In the data rows, 128 means zero.
Here are some numbered points:
[117 104 112 157 105 150 105 156 137 142 165 135  85  83 103 105 135 130
 115 165  91 141  81  92  98 119  78  84  99 140 130 192 106 109 144 120
 152 108 133  85 103  79 163  68  96 150 130 132] 0
[157 161 116  80 173 126 185 143 182  83  60 141  56 236 199  69 146  66
 160 128 155 143 141 183  76  92 234 210  15  85 155  88 201 121  44 126
 132 147 158  78 189 152 114 238 186  93 156 155] 1
[185 181 170 135 203 162  63 105 130 120  77 175  91 114 200  94 158 158
 155  68 167 169   4 134  67  99  77 123 125 140 189 192 190  98 241 127
 233   0 111  61  42  87 179  60 115  65 207 114] 2
[ 72 151 153 135 143 100  88 127 143 103 133 171 163 114 121  90 134 192
 173  83 119 177 162 197 131 130 114  83 160 150 189 170 107 164 183 123
 113  89 127 153 139  87 100 108 108 104  90 163] 3
[193 203 112 169 177 155 106 130 132 107 105 106  23  96 127 101 155  91
  74 149 100 138 115  99 134 105 181 174  58 178  59 210 134 116 138 111
 198  74 156  64 102 100 209 150 163  75 173 105] 4
[ 84 104 105 144 143  80 160 134 114 128 139 103 153 127 112 102 118 118
 146 137 114 124 172 148 126 199 165 109 123  92 120  89 138 119 134 118
  77 203 117 163 126 152 130 159 130 155 100 189] 5
[140 110  41 184 123 133 106 118 118 128 123 129 118 116  91 119 137 120
  80 182  66 113 117  90 122 158 140 150 106 201 100 145 108 112 141 147
 139 122 140 113  89 103 142 115 157 154  58 137] 6
[ 93 106 157 129  63 140  88 108  94 156 119 142 169 100  87 184  96 148
 118 176 119 120 106 130 157 133  85  65 164 122 158 131 123 139 161 139
 124 157 119 182 125 135 158  59 118 150 112 134] 7
[112 118 106 182 128 122  87 128 131 111 117 128 124  94 108 128 169 108
 155 109 102 125 177 173 119 124 142 152 124 145 138 162 130 142 164 114
 144 121 135 128 126 116 152 118 161  82 137 158] 8
[ 77 153 130 157 122  67 226 146 112  94 149 106 208  41  93 123  82 140
 125 137 123 121 254 182 180 194 138 145 153  51 155  89 106 212 117  65
  43 255  94 255 180 212 127 193 116 118 102 123] 9
[124 255 229 188 246  28 255 100 171  70 126 132 157   4 150  98 112 158
 110  10 142 129 255 213  85  59 163 255 127 112  74 210  89 220 116  43
 144  92 149 149 129 185 151 203 170  56 214  94] 10
[129 138 102 182 116 140  68 142 179  79 143 130  46 113 122  42 189  90
 143 153  93 103  99 152 109 178 173  80  80 211 110 145 154 105 188 163
 157  98 165  32 104  66 157 143 107 111 120 187] 11
[125  40  95  79  96 140 104 150  69 187 154 109 204 207 146 160 154 148
 110 166 151  98  90  92 154 166  54  49 162 126 144  25 171  98 168 164
 108 159 114 167 101 164 100 116  79 187  96 142] 12
[171   0  13  82  71 235   0 113  78 171  87  84  93 255 113 119 211 118
 126 202 164 116   0  25 103 163 104  46 107 187 141  71 176  47 158 213
 222 120 173  32  81  12 143   0  54 117  48 149] 13
[128  81  94  55  89 179 149 188 156 134 146 112 108 202 209 145 113 149
 190 141 157 154  91 159 120 109 124 102 118  88 138  73 169  96  98 120
 126 183 125 117 157  94  97 150 116 195 152 167] 14
[153  85 128 157 169 129 168 122 163 193 128 120 150 177 127 112 167 134
 109 167 107 133 163 129  80 194 161 116  94 160 165 114  81 141 145 107
 107 159 131 125 155 172  87 128 109 136 113 122] 15
[ 62  61 168 136  73 144  89 109 118 171 124 161 230 135  61 150  96 151
 203 120 113 142 140 156 157 106 108 108 190 124 208 119  72 167 151 113
  75 177  98 178 193 108  38  21 109 105  53 159] 16
[ 78  25  59  94   0 113 161 187  96 123 217 107 213  70  95 209  91 101
  91 195 102  77 190 122 238 161  58  79 188  82 113  15 119 119  89 147
   4 241 104 255 127 168 134 148 110 255  62 165] 17
[130 118 139  98 113 182  91 160 161 156 155 155   3 146 154 132 160 101
  85 151 123 129  21 118  97 104 119  99 118 159  88 159 155  49 117 164
 200  81 142  49 133 120 146  97 137 167 158 115] 18
New points follow, each followed by the number of its nearest point above, looking only along the 3 directions in which the numbered points spread most.
[183 180 177 198 192  62 169 101 128  58 132  80 139  20 113 135 124 132
  41  35 111 109 160  71 126 103 112 213 169 162  52 189 132 130 152  97
 155  14 151 106  34 168 177 169 237 136 200  35] 8
[153 102 138  91  86 197 107 144 130 160 166 138 117 168 133 152 124 114
 133 159 130 113  66 105 159 152  86  73 102 148 110 103 137 135 119 162
 139 130 109 107 128  89 131 117  92 199 111 126] 6
[ 85  24  90  64  15 199  46 156  84 181 165 147 222 202  64 178 141 153
 184 163 134 109  22 109 128 214  32   0 214 158 198  31 140 135 219 190
 111 187  67 152 127  56 104  14  50 182  58 223] 12
[108  71 109  85 140 145 158 121 101 140  94 116 133 212 169 134 103 143
 167 125 168 152  93  90  95 122 155 150 144  95 174  76 143 126 113  93
 119 116 141 122 124 137  70 133 132 176 160 138] 15
[100 106 127 131  31 182 153  88  85 229 195 148 210  56  58 204  78 138
  97 183 164 108 154 114 195  74  87  79 192  79 112 124  96 194 103 107
  95 183 108 228 142 165 157  77  92 108 116  96] 16
[152 159 137 103 151 114 178 127 135 139 136 116 121 142 166 120 101 125
  89 148 123 117 153 129 131 148 179 120 121 105 107 117 116 122  97 111
 123 151 132 138 129 175 135 208 122 137 143  89] 15
[161 122 125 145 147 138 101  97  65 127  86  88 117 132 115 136 136 117
  80 145 153 112  43  89 130 133 112 149 141 183  52 136 146  86 146 149
 158  65 120 112  92 121 166  97 129  75 159  98] 0
[168 129 148 203  91 127 102  70  83 140 125 103 155  69  56 161 118 111
  79 161 139  45 163 111 156 109 126 123 180 185 110 108 122 143 178 125
 113 134 123 218 117 152 154  57 101  65  33 124] 7
[ 97 148 132 183 180 106 155 143 161 131  91 143 112 109 122  94 155 152
 167 136 124 156 169 155  70 153 162 160 125 125 165 195 106 166 116 103
 100 134 138 147 130 120  98 151 136  99 118 153] 8
[166 173  99 109 127 147  87 124 136 142 156 103  92 170 117 109 156 148
  68 110 124 107 118  51 123 118 158 174 128 174  64 158 158 111 131 122
 146  67 141  89 111  78 132  94 182 121 146  66] 11
[180 174 146 127 145 122 140  88 135 109 144 131  64  63 150 153 119 114
  87  87 127 115 146 122 119  49 129 206 144 172  44 173 138  97 114 115
 147  71 156 110  77 123 170 141 175 119 161  71] 8
[ 96 207 173 184 131  76 182 148 180  99 110 203 135  42 105  72 100 130
 212  84 107 202 235 204  97 170 167 171  89 104 129 178  51 203 147  67
  88 134 124 141 174 149 114 161 176  93 170 145] 10
[158 165 160  96 163 131 194 163 158 130 130 157  95 149 165 122  86 103
 107 168 116 125 210 154 167 114 215 173  83  83  71 133 106 107  62  86
 104 169 137 131 176 196 140 250 132 135 169 104] 1
[ 64 106 149 158 111 114 122 136 134 152 163 168 148 131  99 171  67 133
 139 149  88 126 139 129 177 138 115  83 103  93 129 134 135 134 128 113
  91 225 116 173 155 160 122 118 137 171 103 145] 5
[135 228 128  98 135 100 162 122 169  54 130 125  43 108 136  75 168  97
 112  41 125 139 100 121  56  66  96 185 106  97  81 207 146 155 125 111
 213  21 130  63 112  93 147 127 171 102 221 104] 4
